(in the rows, 128 means zero)
One turn moves each row of this set onto another row. After a few examples, where does it send each row asked below?
lamon: [129 158 117 137 108 107  98  76 154 153  98 161 124 129 112 130 127 117
 104 167 138 126 110 138 132 122 122 119 155 137 136 128 123 127 138 161
 152 112 109 169 138 165 131 161]
digab: [133 153 130 144 157 120 122 109 161 146  87 144 109 116 147 123 137 141
 159 141 140 152 137 127 132 124 141 101 151 119 163 112 129 139  98 120
 184 111 103 155 113 129 115 154]
vebu: [139 150 134 153 161 118 118 103 161 150  98 139 105 123 148 120 134 139
 161 143 153 153 132 121 122 122 150  96 148 131 150 117 130 128 107 120
 186 116 108 167 122 132 104 153]
vesas: [119 143 118 111 178 114 120 122 156 131 106 158 109 102 110 124 110 105
 130 153 141 114 133 155 141 109 148 124 178 125 127 107 147 112 118 133
 148 130 121  99 147 145 101 157]
pafu: [108 144 116 111 179 112 121 121 155 129 107 159 107 102 113 125 115 108
 138 148 143 114 132 158 140 114 147 119 178 124 125 106 150 125 116 128
 148 126 122 100 143 144 105 160]
Gos: [133 158 133 146 157 129 125 113 153 148  94 145 103 116 147 118 141 139
 163 139 143 147 139 122 126 122 151 104 151 128 157 130 137 129 104 128
 189 114  90 153 123 137 111 150]
Gof: [137 162 115 141 113 115 102  73 153 157 106 163 113 122 113 127 131 123
 109 162 130 126 122 128 141 137 124 130 148 140 133 133 131 111 143 156
 154 119 105 164 140 169 135 167]
zeku: [120 158 139 134 140 116 122 104 131 156 118 188 106 123 135  88 134 121
 155 162 117 124 106 132 121 112 127 113 151 126 137 132 110 132 116 139
 166 130 115 158 107 142 105 146]
dulap: [111 138 110 107 145 107 113 122 159 137 108 151 101  98 100 130 128 111
 116 141 130 106 120 138 138 111 152 110 180 126 104 102 135 113 117 126
 142 145 129 136 159 139 105 168]
Genaf: [126 165 117 139 121 111 109  78 144 158 110 173 109 129 111 121 124 111
 108 175 134 133 113 136 138 128 136 131 153 140 133 131 123 116 142 164
 148 117 104 163 129 172 128 166]
pidib: [129 146 144 136 130 119 118 101 135 153 106 186 102 121 132 103 144 126
 146 160 106 115 111 131 129 110 113 119 151 129 136 141 111 137 119 135
 166 125 119 155 105 142 108 145]
Nubo: [138 145 133 146 158 119 116 109 168 146  98 140 109 116 151 120 140 143
 163 142 150 148 137 118 124 123 149 105 162 123 152 116 127 132 100 125
 188 104  99 157 125 133 114 148]
sofut: [114 136 112 110 154 111 120 117 158 129  97 164 108  94 107 138 126 101
 130 149 123 118 130 148 143 106 155 115 191 125 118 116 138 124 118 129
 152 144 118 112 159 145 104 162]
Suvu: [111 143 113 108 154 112 125 124 163 133  98 168 107 102 110 136 127 103
 133 146 125 119 119 151 141 102 150 112 188 133 115 111 139 131 116 129
 156 147 121 111 156 149 103 163]
fikon: [130 137 117 157 136  82 113  78 163 141 112 123 125 111 108 135 134 114
 115 140 165 139 147 138 132 135 135 106 150 141 159 113 119 125 116 130
 159 110 100 170 132 132 114 151]
kunot: [132 159 122 147 112 116  90  83 150 155 101 162 116 122 111 122 132 120
 112 180 136 126 114 132 136 131 122 134 154 137 135 127 122 117 144 153
 151 107 108 159 139 171 128 157]
neges: [119 148 114 114 164 117 115 122 151 137 124 151 111  90 106 120 109 108
 133 145 141  99 134 146 133 125 150 121 172 128 119  99 141  99 118 123
 143 139 126 121 156 134 105 161]
Sed: [127 155 135 141 161 125 118 110 159 149 101 141 109 114 149 113 136 136
 160 143 159 147 138 132 126 120 148  98 147 126 157 112 129 136 100 132
 184 103 109 160 114 126 109 152]
kataf: [131 140 114 163 139  86 114  82 163 140 103 127 124 111 108 139 130 121
 113 147 152 146 154 138 140 144 132 117 145 134 165 111 126 128 113 122
 159 107  98 160 120 141 121 155]
fide: [128 125 116 154 145  83 120  71 155 140 113 126 116 114 111 128 135 123
 114 139 153 138 154 131 135 137 133 116 149 138 163 125 123 117 118 119
 160 110  94 153 125 138 120 147]
fosal: [128 165 117 146 106 110  96  82 148 149 102 161 125 121 105 126 130 122
 105 171 126 127 118 132 138 137 119 125 146 128 141 125 127 123 135 150
 149 112 108 166 134 164 128 165]
fetin: [135 130 116 166 138  83 111  75 168 141 109 129 118 112 109 138 134 115
 119 148 157 144 152 133 137 137 131 123 161 140 156 115 117 124 126 123
 161 106  99 157 129 139 119 142]
badim: [134 159 115 146 116 111 100  74 145 154 108 172 124 130 117 123 131 118
 111 182 136 127 114 132 133 128 135 127 151 138 139 132 129 125 148 154
 153 113 105 163 133 170 122 161]
nirib: [137 128 115 166 140  83 119  71 159 144 109 131 119 120 110 142 131 114
 112 153 158 144 145 134 131 133 146 112 153 146 156 122 118 124 126 120
 162 110 101 166 126 142 113 155]
gese: [122 138 114 106 155 112 126 122 163 134 102 166 107 100 109 137 125 101
 132 147 125 122 127 148 144 101 153 116 187 132 121 111 135 120 119 131
 156 148 122 109 159 144 101 158]
todi: [114 144 113 110 176 115 113 116 154 129 101 160 106  96 114 123 115 104
 135 154 136 113 133 156 143 114 147 125 180 119 125 108 148 116 121 131
 146 134 117 101 149 144 107 158]
saso: [116 135 114 111 150 113 112 123 160 134 104 150 102  90 103 131 122 109
 122 142 126 107 130 137 137 112 156 111 181 123 105 107 137 108 110 124
 146 144 128 134 161 141 105 168]
bofun: [122 155 140 131 131 126 115  98 139 155 104 189 117 124 140 104 134 119
 152 165 120 120 105 146 124 108 114 110 154 130 143 128 110 146 119 139
 173 120 125 153 110 142 116 145]
Kanug: [128 148 145 138 133 123 109 105 140 156 110 182 113 118 138  98 144 127
 158 168 113 114 104 131 119 115 116 116 157 127 141 130 103 135 114 130
 170 121 118 155 119 141 111 146]
nuvuz: [125 159 139 132 124 123 111 102 136 151  98 181 116 123 135 107 140 131
 150 164 103 123 103 131 126 118 111 111 152 117 145 128 113 143 114 132
 169 123 119 157 113 139 112 151]
mel: [119 134 113 102 147 113 116 123 159 139 112 151 104  96 106 130 123 113
 119 142 129 109 126 134 139 108 156 112 182 123 108 103 133 103 116 128
 146 145 131 132 161 135 103 163]
vilav: [116 147 113 115 168 116 107 121 154 137 112 151 106  85 109 118 112 108
 134 144 141 102 137 146 136 125 146 121 169 124 115  99 143 102 114 122
 142 143 126 122 154 137 108 165]
dak: [127 154 129 141 163 116 130 106 157 147 105 140 102 123 145 112 130 135
 159 134 151 160 135 118 122 121 156  95 155 125 150 121 130 123  99 128
 184 118 100 163 125 133 108 151]
gela: [110 153 110 115 167 113 113 120 154 136 122 146 107  93 104 124 115 109
 133 141 148 102 134 149 137 128 150 117 169 127 118  94 145 107 118 122
 141 137 125 125 152 135 109 165]
pof: [125 133 113 154 145  78 129  68 160 144 115 132 111 120 107 136 125 109
 113 142 155 155 148 135 135 136 141 111 157 144 154 120 116 116 122 127
 158 117  99 162 126 142 119 153]
Beg: [129 152 139 139 139 118 110  94 135 155 113 184 114 127 143  96 139 127
 156 168 120 122 104 131 122 114 120 112 148 126 139 130 115 137 125 130
 170 127 123 158 110 138 102 143]

lamon moves to fikon
gela moves to pafu
Now these:
saso moves to vilav
digab moves to nuvuz
fide moves to Gos
fetin moves to Nubo
vesas moves to gese
Genaf moves to pof
vebu moves to Beg

